In the data rows, the value 128 means zero.
Here are some points, one per row:
[128 148 110 165 131 132 114 143  92 105  79 186 106 127 118  75 122 138
 111 100  98 152 132 130 131 114 104 130  93 117 151 122]
[133 144 133 125  85 198 105 123 118  91 114 156 143  76 131 141 146  98
  99 137 150 127 111 131 118 108 124 154 130 135 127 117]
[135 134 159 125 142 150 118 154 102  78 110 167 168 107 105 115 121 131
  91 110 143 111 131 124 105 120 149 166 145 125 135 147]
[124 122 117 121 101 142 137 159 114 139 130 168 130 113  93 124 122 124
 172 121 131 111 119 144 137 124 133  92 190 179 118 188]
[132 113 104 104 136 106 133 117 124 102  78  80 121 131 117 126 132 122
 164 126 108 122 108 117 103 114 113 120 111 157 157 144]
[137 142 138 110 135 112 106 113 196 152 106 138 132 111 105  97  84 108
 167 103 156 106 123  93 129 137 127  97 157 123 137 132]
[100 165 142  94  82  96 104 107 172 120 153 146 138 156 173 165  99 152
 158  84 139 104 118 141 108 122 138 122  99  87  77 122]
[153 148 110 148 128 111 132 104 165 150 149 137 141  90 101 126  83 127
 110 133 123 134 135 145 151 125 119  93  89 125 111 155]
[139  86 131 110 109 126 120 178  91 106  92 149 141 109 133 166 104  86
 159 156 100 116 139 140  84 132 107 149 120 129 146 154]
[126 146 151 151 126 112 156 131 134 140 123 128  95 153 163 156  77 125
 139 105  98 137 122 145 138 119 126 189 129 151 126 100]
[106 121 111 190 124  85 144 127  90 133 145 135 104  97 137 130 127 165
 134 135  92 102  84 110 138 124 116  97 135  82 163 155]
[112 122 115 153 133 149 101 138 118 145 100  92 129 139 118  82 106 158
 136 170 151 149  75 145  97  92 153 118  98 134 128 170]
[135 126 115 115  82 103  77  74 142 147 101  98 182 107 130 129 128  79
  99 101 119 120 171 178 161 116 105 113 190 173 141 112]
[131 133 120 114 120 145 150 125 139 106 150 166 170 132 212  69 116 113
 131 109 151 132 125 123 132 127 133  88 114 110 122 119]
[ 84 118 149  99 141 136  57 140 136 130 139  77 122 120 161 135 161 147
  79  98 155 132 131 128 127 125  97 123 143 133 143 105]
[138 145 115 117  98 118 127 149 158 124 158 129 161 155 154 128  89 112
 111 172 109 161 172 161 106 148 122 138 112 130 140 144]
[143 147  80 130 107 169 187 135 123 151 131 141  79 126 119 133 117 158
 117 118 127 117  55 135 115 129 143 123 141 122 118 144]
[148 108 118  99  97 144 115 145 101 100 108 163 122 120 110 124 110  86
 121 108 138 108 141 126 120 105 130 161 131 117  95  76]
[ 73 127 112 171 158  94 115 102 124 139 112 132 106 130  81 126 140 122
 155 159 140 153 126 127 166  99 163 131 148 104 151 125]
[141 133 164 143 151  62 143 131 138  88  99 169  92 121  92 107 153 149
  95 122 111  80 128 146 111  92 153 137 129 192 140 115]
[135 104 101 139 189 167 158 151 106 194 129 128 115 110 158 111 124 112
 169 141 143 109 140 145 109 116 136 131 130 106 145 142]
[147 127 117 102 105 107 124 163  89 117 144 116 147  70 100 118 146 116
 120 101 153 173 116 112 141 163 111 141 175 127 160 144]
[103 164 137 153 153 131 149 190 162 122 150 125 132 108 157 127  91 124
 125 145 107 110 154 147  95 121 130 121 108 105 102 174]
[127 135  92 119 166 131 133 121 127 156 120  84 113 141 101 140  97 117
 145 130 118 152  94 115  82 178 175  86 121 166 164 123]
[101 140  99 118 142 132 115 168 144 167 106 122  85 145 125 163 138 176
 116 160  84 154 118 145 144 157 119  99 133 144 123 131]
[161 127 127 134 156 154 122 129 193 123 152 140 165 135 123  75 126 148
 157 141  87  99 125 108 124 160 137  74 157 132 125 128]
[124 126 147 123 140 105 130 101  77 152 135 136 112 114 106 105 154 138
 158 158 105 134 129  92 100 145 135 161 121 148 104 149]
[113 162  82 143 126 182 107 105 143 134 136 120 145 176 155 100 142 116
 163 108 130 157 112 109 158  93  87 123  98  78 122 128]
[162 134 112 106 142 109 120 114 135 159 125 127 147 157 151 118 180 113
 131 124  92 132 122 124 148 121 148 124  77 105 170 166]
[149 139 135  99 115 133 133 113 163 121 106 107 142 107 161 109 108 125
 149 129 116 112 116  87 125 175 131  72 102 104 120  97]
[150 138 190 123 154 202 143  98 120 122  90 124 129 124 114 144 141 120
  86 144 154 122  64 127 102 131 132 174 141  88 156 139]
[ 89  87 109  81 181 102 115 132 131 117 130 128 166 112 157 134 138 113
 167 114 136 126 151 171 119 155 147 143 114 111 127 142]
[123 116 142 128 109 212  99 108 108  84 139 127 141 105 149 152 164 158
  76 118 111 117 112 152 107 130 122 138 163 131 137 155]
[102 177 178 131 141 129 131 138 148 145  89 149 138 148 117 102 135 115
 112 150 153 113 145  82  92 146 119  92 144 113 106  82]
[108 110 121 135 127 156 141  99 125 134 118 125  76 125 167  87 133 124
 156 161 154 126 111 172  90 136 137 148  89 114 133 156]
[136 153  74 115 152  94 101 104 131 144 153 114 134 132 107 117 133 130
 182 135 117 122 141 124 145 127 123 104 128 145  95 123]
[120 125 153 119 180 147 158 150 129 135 118 111 107 182 136 158 133 142
 120  77 152 127 149 126 137  95 116 157 151 133  63 113]
[144 140 130 121 136 143 143  97 129 133 117 116 115 121 124 159 113 113
 132 119 130 107 150 107 181 154 150 182 122 125 130  87]
[146 106 130 181 121 127 168 129 151 109 107 147 107 133 111 142 121 110
  76 105 135 149 109 108 145 131 116 139  75 127 139 151]
[133  83 150 149 124 138 136 128 140 132 117  92 162 143  95 112 125 149
 141  78 144 135  99 122 109 114 139 161 112  93 133 123]
[167 106 122 143 115 134 134 142 146 148 100 127 127 199 152 140 102 146
  90 139 151 103 127 117 170  99 139  52 107 121  97 174]
[118 103 145 111 123 119 114 122 157 174 130 117 126 134 142 118 122  81
 140 138 101 119 144 102 130 116 126 125 100  73 103 158]
[116 135 164 140 163 118 151 121 106  78 191 158 111 116 109 129 106 120
 121 126 121 164 155  83 133  98 133 152 160 128 118 116]
[106 160 140 140 121  88 108 123 151 138 152 104 130 124 150  98 126  83
 170 103 152 145 107  82 102 173 110 120 136 108 114  96]
[131 120 147 129 137  99 168 111 127  96 161 140  82 142 103 153 145 124
 116  70  98 143 131 161 148  73 112 111 106 131 149 142]
[ 89 130 122 138 110 122 145 176 154 116  70 128 115  82 151 120 178 151
 145 164 131 169 134 126 131 140 168 156 141 128 140 127]
[ 94 105 159 134 107  88 170 129 128 142 146 139  78 133 114 121 123 158
 127 121 119 134 133 137 145 113 138 110 137 159 148 109]
[124 169 134 150 150 150 118 123 109 106 134  90 109 109 161 182  70 114
 124 106 146 146 139 137 169 142 152 109 108 151 142  83]
[117 129 105 120 124 115 129 155 136  85 139 111 128 127  89 129 107 107
 166 167 125 173 147 141 134 145 124 115 146 162 150 130]
[104 153 220 143 144 138 100 120 111 121 128 142 164 118 137 112 101 154
 122 120 110 142 111 113 134 108 126  70 133  89 117 102]
[ 97 123 148 112 139 132  64 134 130 104 192 150 129 140 131 118 120 125
 154 162 116  99 112 118 110 126 154 105  96 120 104 133]
[134 148 155 144 119 158 155 113 105 136 120 105 137 125 106 120 140 127
 169  98 124 150 130 142 150 168  98 151 129 109 128 100]
[159 127 125 108 137 110 102 158 116 115 126 138 143 102 147 125  91 136
 121 132 140 144 150 158 121  94 152 146 107 149 150 177]
[133 108 120 125 116 141 130 106 173 142 153 116  99 142 191 110 122 102
  87 152 143 102 135 110 115 127  97 104 134 115 138 140]
[145 159 121 158 148 136 187 133 130 150 139 150 132 101 118 129 164 120
 100 131 116 134 132 129 128 134 127 132 140 142 100  96]
[138 116 122 131 143 124 200 152  66 113 133 129 152 175 130 133 156 124
  76 121 139 117 108 110 144 164 123 129 130 150  82 130]
[140 114 114  96 133 134 145 125 122 184 119 126 116 110 108 108 148  97
 168 105 159 125 154 138  90 109  75 133  81 150 136 151]
[147  96  88 184 152 142 135 110 146 110 126 203 149 113 132 170 129 108
 126 112  95 171 150 112  98 121 122 146 120 153  91  98]
[ 91 123 112 141 119 103 119 123 135 114 133 142 132 144 160 163  99 140
 123 215 124 139 125 132 146 129  80 136 152 134 136 151]
[131 109 140 131 151 117 170 156 147  76 136 132  99 158 109 121 147 149
 146 128 119 135 137 125 157  94  98 144 113 145 105 130]
[156 172 100 112 126 113 130 134 116 163 125 137 113 132 146 114 169 158
 119 103  95 112 116 118 133  99 150 175 121 128 129 138]
[152 108 126  87 117 134 109  96 154 137 131 136 137 169 139  97 115 163
 104 119 155 141 130  94 153 155 147 119 154  70 160 121]
[ 87 140 114 118 115 158 135  95 144 117 105 112 147 123  93 119 141  92
  75 150 100 120 106 130  95 145 117  97 119 147 146  95]
[129  96 160 118 131 177 131 113 126 115 117 165 106 122  68 188 148 152
 141 117 167 135 116 118 142 181 128 139 102 118 135 122]
[136 148 103 151 134 106 125 143 124 142 146 101 103 126 152 156 140 105
 127 177 155 129 124 135 100 121 139 137 103 140 136  94]
[133  92 134 158 109 169 170 169 144 153 159 134 125 121 129 168 146 134
 115 133 109  95 138 115 143 125 169 121 121 168 145 118]
[112 132 106 145 163 122  98 155 168 121 151 109 136 128 109 107 134 135
 138 101 150  94 112 115  99 152 132 143  95 111 115 169]
[129  94 142 156 141  98 211 141 149 120 120 102 107 133 112  91 143 156
 100 151 115 182 112 133 116 111 159 108 138 108 117  85]
[ 78 117 150 133 116 105 130 106  91 128 127 122 129 117 163 133  93 132
 130 153 133 159 127 131 124 152 130 109  92 175 109 199]
[164  63 126 121 127 136  76 103 108 159 148 147 141 158 101 123  90 138
 115  99 147 115 107 151 147 128  74 131 136 119 102 100]
[174 102 107 117  90 116 132 112 135  83 105 101 107 101 115 143 121 145
 125 110 149 135  86 126 132 133 132 167 155 109  82 163]
[158  96 160  99 107 135 111 135 124 136 113 120 136  89 147 142 124 131
 158 163 113 126 147  93 127  80 123 141 139 182  99 154]
[ 98 114 136  80 131 107 129 140 113 146 159 138  98 127 138  86 136 133
 105 202 121 122 132 128 166 131 151 113  96 170 110 129]
[152 130 139 150 114 129  66 136  92 118 120 142 115 202 157 115 126 120
 104 135 167 142 157 106 135 164 112 119 144  88 145  94]
[157 111 106 126 121 128 148 128 113 117  99 120 170 107  88 119 111 114
  99 175 111 168  98 124 123 112 129 121 163 123  64 123]
[152 117  99  87 161 121 122 107 137 145 167 152 109 151 147 177 125 144
 131 123 118 171 125 122  72 107 127 126 139 116 178 173]
[110 142 116  96  65 153  90 124  90 135 125 114 145 133  95 173 138  90
  93  93 155 131 152 112 152 106 169 160 156 112 151 122]
[128 136 124 153 145 110  99 111 124 108 152  83  89 129 107 120 119 126
 116 110  80 121 183 148 129 148 128 118 155 128 132  84]
[107 134 142 115 122  75 144  96 137 146 131 108 149 166 149 163 144 113
 146 116 143 149 105 132 141 112 125 102 121 130 162 156]
[144 169 132 190 134  89 144 126 117 125 144 142 137 138  96 128 166 151
 162 148 109 125 114 105 125  87 121 141 114 187 131  90]
[122 128 160 130 137 132 126 167 143 112 137 125 139 165 113 117 137 109
 121 132 132  87 100 151 167 151 135 108 117  90 116 149]
[131 142 107 131 118 158 172 116 105  80 103 146  87  97 132  96 141 119
 184 125 142 149 142 110 140  89  92 125 135 134  80 144]
[153 151 104 140 128 140 162 133 115 128 131 103 129 146 151 146 134 144
 162 141 130 106 128 177  96 107 131 120 141 102 138 144]
[115 125 131 119 115 209 133 101 101 114  78 128 165 108 118 138 162 144
 110 125 106 101 178 166 113 174 132 117 176 148 189 120]
[127 137 153 133 117 178  98  93 118 166  84 133 134 126  99 131  98 148
  94 119 114 125 173 156 115 136  93 126 133 107 132 130]
[118 139  96 135 129  97 123 148  95 147 136 113 126 112 140 146 174 153
 131 140 134  97 145 173 116 106 157  95 120  95 121 129]
[144 106 117 137 131 110 143 135 129 129 128  82 121  68 119 173 166 104
  95 163 128 117 107  74 145 162 162 108 139 129 108  79]
[140 144 165 113 124 131 136 147 127 109 158 166 127  96  98 139 124  80
 131 162 104 115 146 150 140 123 122 163 192 132  94 110]
[147 130 144 145 131 154 101 123 125 124 104  82 149 122 150 145 184 160
  68 133 159 145 117 163 133 157 108 126 109 133 130 117]
[144 118 104  93  94  97  96 165 121 151 127 127  96 118 111 140 138 111
 149 110 106 167 153 116 110 116 148 128 139 138 109 130]
Along one direction, these points spread out more than along any other. Take the direction at right angles to it along which they spread out most. Go by this last direction. How far along it is each point below, from 0 to 99? 50 is the average, and the first point above lies past it. One standard deviation of the points above along it is 16.
[167 100 137 135 138 124 142 136 132 148 113  97 151 135 129  74 169 108
 108 124 142  73 133 123 138 149 137  77 126 129 180 160] 36
[ 96 135 149  94 106 101 104 111 125 143 160 149 178 127 138 130 117 132
 144 107 157 117 185 159 113 162 146 133  81 132  89 121] 31
[171 122 115 133 121 123 169 143 128 100 160 145  90  98 130 132 144 114
 131 149 124 124  75 155 158 130 123 117 135 127 138 118] 71
[130 147 111 108 120 111 136 120 161 126 107 100 134 133 126 157  93 160
 114 108 142 105 150 115 158 136  91 139 150 134 142 106] 39
[134 106 160 135 103 128 131 148 142 150 157 121 131 146 174 162  76 173
 135  89 105 124 107 137 142 135 139 168 149 143 139  90] 46
[123 132  91 134 123 111 108 141 113 157 107 145 102 135 157 141 117 129
 168  93 155 139 135 124 119 138 135 139 146 142 116 161] 50
[128 103 123 155 130  87 161  96 107 132 126 120 126 135 114 140 155 175
 174 183 135 117 171 113 126 115 103 119 131 117 183  80] 66
[ 89 130 117 120 147 135 120 135  89  85 132 133 168 117 107 107 101 166
  97 135 105  91 100 136 124 111 109  98 115 105 128  71] 44
[129 156 159 123  77 189  99 149 104 104 191 129 148  91  94 136 136 148
  99 119 135 139 145 120 120 115 110 172 138 159 110 103] 49
[100 131  88 141 105  99 123 143 146 137 131 128 130 112 168 162 100 116
 157  93 148 140 141 115 176  70 128 170 128 149 186  86] 55
[146 124 124 129  79 118 177  85 121 107 122 110 118 170 105  85 112 131
 172  81 112 161 163 148 123 113 155 171 126 124 144 107] 59
[124 114 137 131 107  97  99 109 141 142 119 136 139 148 140 133 146 106
 170 130 119 135 157 116 134 146 112 164 117 127 106 178] 44
[ 64 110  81 137 152 146 101  78 138 179 133 125 106 137 129 110 134 140
 119 127 135  89 102 131 112 148 154 137 139 129 122 177] 38
[143 134 171 121 160 126  69 110 132 111 130 151 137 139 117  95 116 102
 114 106 147 114 129 155 152 128 113 148 160 132 131 109] 31
[ 88 167  97  85 165  98 117 142 144 136 137 113 152 146 118 128 106 139
  99 144 147  78 123  99 140 160 117 168  96 129 139 158] 39
[169 170 184 117 146 130 109 154 141 142 127 137 170 169 131 115 188  99
 105 139 125 139 109 111 121 149 137  95 123 118 119 124] 33
